In the data rows, the value 50 means zero.
Here are some numbered points:
array([53., 55., 46., 36., 41., 31., 55., 53., 60., 36., 36., 39., 70.,
       56., 79., 37., 16., 50., 54., 54., 31., 41., 64., 34., 69., 53.,
       70., 54., 45., 57., 49., 55.]) 0
array([46., 47., 41., 42., 65., 30., 61., 68., 55., 54., 46., 50., 64.,
       55., 61., 28., 31., 50., 36., 42., 33., 54., 65., 50., 62., 36.,
       78., 42., 53., 59., 54., 49.]) 1
array([53., 39., 60., 47., 33., 46., 44., 23., 66., 47., 59., 48., 83.,
       39., 47., 41., 29., 63., 66., 52., 34., 34., 58., 39., 70., 60.,
       62., 28., 60., 49., 55., 53.]) 2
array([52., 66., 51., 49., 71., 18., 43., 59., 52., 58., 20., 54., 48.,
       53., 45., 47., 54., 47., 34., 41., 34., 60., 47., 46., 77., 22.,
       59., 52., 56., 69., 47., 39.]) 3
array([35., 60., 48., 53., 66., 37., 36., 39., 52., 40., 33., 49., 69.,
       47., 45., 46., 48., 51., 42., 46., 46., 42., 55., 37., 77., 39.,
       55., 29., 57., 47., 60., 63.]) 4
array([26., 52., 39., 49., 71., 44., 49., 49., 50., 33., 46., 51., 74.,
       51., 55., 37., 38., 49., 47., 46., 42., 39., 54., 36., 70., 47.,
       62., 24., 48., 36., 64., 70.]) 5
array([33., 55., 49., 66., 60., 42., 40., 37., 51., 35., 42., 66., 78.,
       40., 31., 54., 54., 60., 71., 48., 35., 53., 38., 45., 88., 49.,
       44., 32., 54., 42., 57., 49.]) 6
array([54., 60., 50., 35., 51., 29., 44., 54., 55., 44., 30., 39., 60.,
       56., 67., 39., 29., 45., 38., 51., 26., 41., 57., 39., 69., 44.,
       71., 50., 50., 61., 52., 49.]) 7
array([38., 55., 45., 54., 64., 25., 49., 52., 58., 48., 33., 54., 73.,
       45., 53., 37., 38., 53., 41., 41., 49., 55., 69., 40., 77., 34.,
       64., 36., 57., 57., 52., 60.]) 8
array([29., 52., 44., 69., 49., 49., 49., 46., 54., 30., 53., 62., 95.,
       43., 51., 42., 35., 62., 64., 49., 48., 53., 65., 50., 74., 57.,
       54., 28., 54., 41., 59., 61.]) 9
array([62., 65., 54., 33., 53., 22., 43., 57., 53., 47., 22., 43., 47.,
       60., 66., 49., 38., 44., 45., 53., 18., 48., 42., 39., 73., 41.,
       66., 66., 47., 66., 46., 37.]) 10
array([53., 40., 70., 56., 36., 33., 43., 36., 57., 39., 48., 58., 80.,
       28., 56., 46., 26., 59., 65., 41., 27., 56., 54., 39., 72., 67.,
       63., 38., 47., 49., 48., 51.]) 11
array([47., 58., 48., 46., 66., 23., 43., 55., 58., 57., 28., 48., 61.,
       51., 49., 37., 43., 48., 28., 41., 41., 52., 64., 44., 71., 24.,
       65., 37., 59., 64., 49., 47.]) 12
array([47., 59., 48., 49., 72., 17., 46., 47., 57., 56., 23., 56., 55.,
       47., 39., 46., 54., 53., 49., 43., 40., 57., 48., 40., 90., 24.,
       56., 48., 60., 66., 49., 48.]) 13
array([59., 55., 50., 27., 47., 29., 45., 53., 56., 46., 34., 34., 58.,
       58., 71., 36., 24., 44., 35., 52., 22., 36., 59., 39., 64., 46.,
       78., 50., 50., 62., 52., 47.]) 14
array([36., 56., 53., 66., 64., 39., 44., 42., 52., 40., 40., 66., 76.,
       40., 37., 52., 51., 58., 65., 44., 36., 56., 43., 44., 85., 47.,
       48., 34., 54., 46., 57., 53.]) 15
array([38., 53., 52., 64., 65., 42., 49., 45., 53., 41., 45., 65., 74.,
       40., 36., 49., 48., 58., 66., 44., 33., 54., 41., 44., 84., 48.,
       50., 33., 54., 46., 60., 55.]) 16
array([30., 43., 47., 63., 53., 56., 45., 34., 55., 39., 62., 60., 88.,
       41., 37., 43., 45., 63., 62., 47., 46., 41., 56., 46., 69., 55.,
       52., 15., 58., 35., 63., 61.]) 17
array([34., 74., 47., 63., 69., 27., 41., 56., 51., 34., 16., 60., 65.,
       50., 51., 54., 51., 49., 50., 46., 45., 62., 47., 40., 89., 36.,
       46., 52., 49., 55., 50., 53.]) 18
array([49., 59., 50., 47., 68., 18., 43., 43., 58., 55., 22., 54., 55.,
       47., 41., 48., 53., 52., 50., 44., 38., 54., 47., 38., 89., 27.,
       56., 49., 59., 66., 48., 47.]) 19
array([42., 44., 43., 61., 47., 37., 62., 51., 62., 47., 57., 60., 91.,
       44., 53., 31., 26., 66., 62., 45., 44., 56., 72., 52., 72., 47.,
       67., 34., 58., 55., 53., 53.]) 20
array([58., 45., 61., 43., 32., 36., 33., 30., 60., 48., 48., 45., 81.,
       43., 50., 41., 28., 60., 51., 54., 24., 40., 63., 46., 69., 53.,
       70., 30., 60., 58., 53., 39.]) 21
array([45., 60., 45., 55., 61., 20., 54., 58., 58., 48., 27., 58., 67.,
       50., 53., 43., 41., 54., 51., 44., 42., 63., 59., 45., 83., 31.,
       58., 52., 53., 65., 46., 48.]) 22
array([25., 65., 41., 62., 64., 35., 40., 51., 54., 32., 30., 56., 82.,
       48., 54., 42., 39., 49., 40., 44., 53., 52., 67., 40., 80., 40.,
       53., 32., 52., 47., 56., 66.]) 23
array([58., 45., 65., 35., 51., 26., 41., 50., 51., 49., 38., 45., 52.,
       40., 61., 43., 32., 44., 40., 39., 15., 47., 44., 35., 61., 55.,
       75., 46., 45., 55., 50., 47.]) 24
New points follow, each followed by the numbers of its three nearest points above by angle, nearest first.
array([42., 43., 43., 60., 48., 38., 62., 53., 65., 48., 59., 62., 92.,
       45., 53., 33., 26., 65., 61., 45., 43., 56., 72., 51., 70., 47.,
       66., 34., 59., 55., 53., 53.]) --> 20 9 8
array([57., 63., 51., 37., 55., 22., 46., 57., 54., 47., 24., 45., 53.,
       58., 64., 46., 37., 46., 45., 51., 24., 50., 49., 40., 74., 39.,
       66., 61., 49., 66., 47., 41.]) --> 10 7 14
array([45., 55., 45., 45., 71., 24., 44., 57., 57., 61., 31., 48., 61.,
       52., 47., 33., 44., 47., 21., 39., 42., 51., 67., 46., 67., 20.,
       68., 31., 61., 63., 51., 47.]) --> 12 8 1
array([45., 44., 46., 57., 44., 36., 57., 46., 62., 46., 54., 59., 88.,
       43., 51., 36., 29., 64., 64., 47., 39., 53., 66., 48., 73., 47.,
       62., 35., 58., 56., 53., 52.]) --> 20 9 2
array([61., 64., 53., 33., 52., 22., 43., 56., 51., 46., 21., 43., 47.,
       60., 66., 50., 39., 45., 47., 54., 18., 49., 42., 40., 73., 40.,
       65., 66., 46., 67., 47., 37.]) --> 10 7 14
array([40., 44., 45., 63., 48., 38., 58., 51., 60., 44., 57., 63., 90.,
       41., 51., 35., 29., 64., 62., 44., 43., 58., 69., 50., 70., 48.,
       62., 30., 55., 51., 54., 55.]) --> 20 9 17
array([31., 44., 47., 64., 54., 57., 46., 35., 55., 38., 61., 59., 88.,
       40., 38., 43., 44., 64., 64., 50., 49., 44., 58., 47., 70., 55.,
       52., 16., 58., 36., 63., 62.]) --> 17 9 16
array([33., 59., 46., 54., 69., 36., 38., 42., 51., 41., 34., 52., 69.,
       48., 45., 45., 50., 51., 41., 44., 47., 44., 56., 39., 76., 36.,
       56., 28., 58., 47., 61., 64.]) --> 4 23 8
array([37., 49., 49., 59., 54., 49., 42., 37., 55., 41., 52., 57., 80.,
       43., 40., 46., 45., 60., 59., 49., 44., 46., 55., 45., 72., 51.,
       53., 24., 57., 42., 59., 57.]) --> 17 9 16
array([59., 49., 66., 32., 56., 24., 42., 57., 50., 49., 33., 43., 47.,
       43., 67., 42., 31., 41., 35., 40., 12., 48., 44., 34., 59., 53.,
       79., 49., 42., 54., 48., 45.]) --> 24 14 7
array([27., 52., 44., 69., 50., 50., 49., 47., 55., 30., 53., 63., 95.,
       43., 50., 41., 34., 62., 63., 48., 47., 52., 64., 47., 72., 54.,
       53., 26., 52., 40., 58., 59.]) --> 9 17 20
array([49., 44., 50., 41., 75., 24., 58., 75., 47., 57., 40., 55., 48.,
       47., 58., 33., 37., 44., 29., 31., 23., 60., 48., 44., 55., 37.,
       80., 44., 45., 56., 53., 48.]) --> 1 24 12
array([34., 50., 60., 57., 76., 34., 38., 47., 46., 45., 37., 57., 58.,
       33., 40., 46., 53., 47., 39., 32., 41., 54., 44., 35., 67., 44.,
       58., 25., 49., 39., 56., 62.]) --> 4 15 16
array([33., 50., 56., 56., 74., 35., 38., 45., 47., 44., 38., 57., 61.,
       36., 41., 45., 51., 47., 38., 34., 42., 52., 48., 37., 69., 43.,
       57., 25., 51., 41., 58., 63.]) --> 4 5 23
array([51., 51., 42., 35., 66., 29., 57., 69., 53., 54., 40., 46., 57.,
       59., 66., 31., 31., 47., 31., 44., 28., 49., 60., 46., 58., 33.,
       79., 44., 50., 61., 54., 49.]) --> 1 14 7
array([35., 68., 40., 52., 77., 32., 51., 60., 48., 32., 25., 56., 59.,
       57., 55., 51., 49., 49., 59., 49., 28., 50., 36., 37., 89., 40.,
       53., 49., 44., 48., 60., 58.]) --> 18 13 22
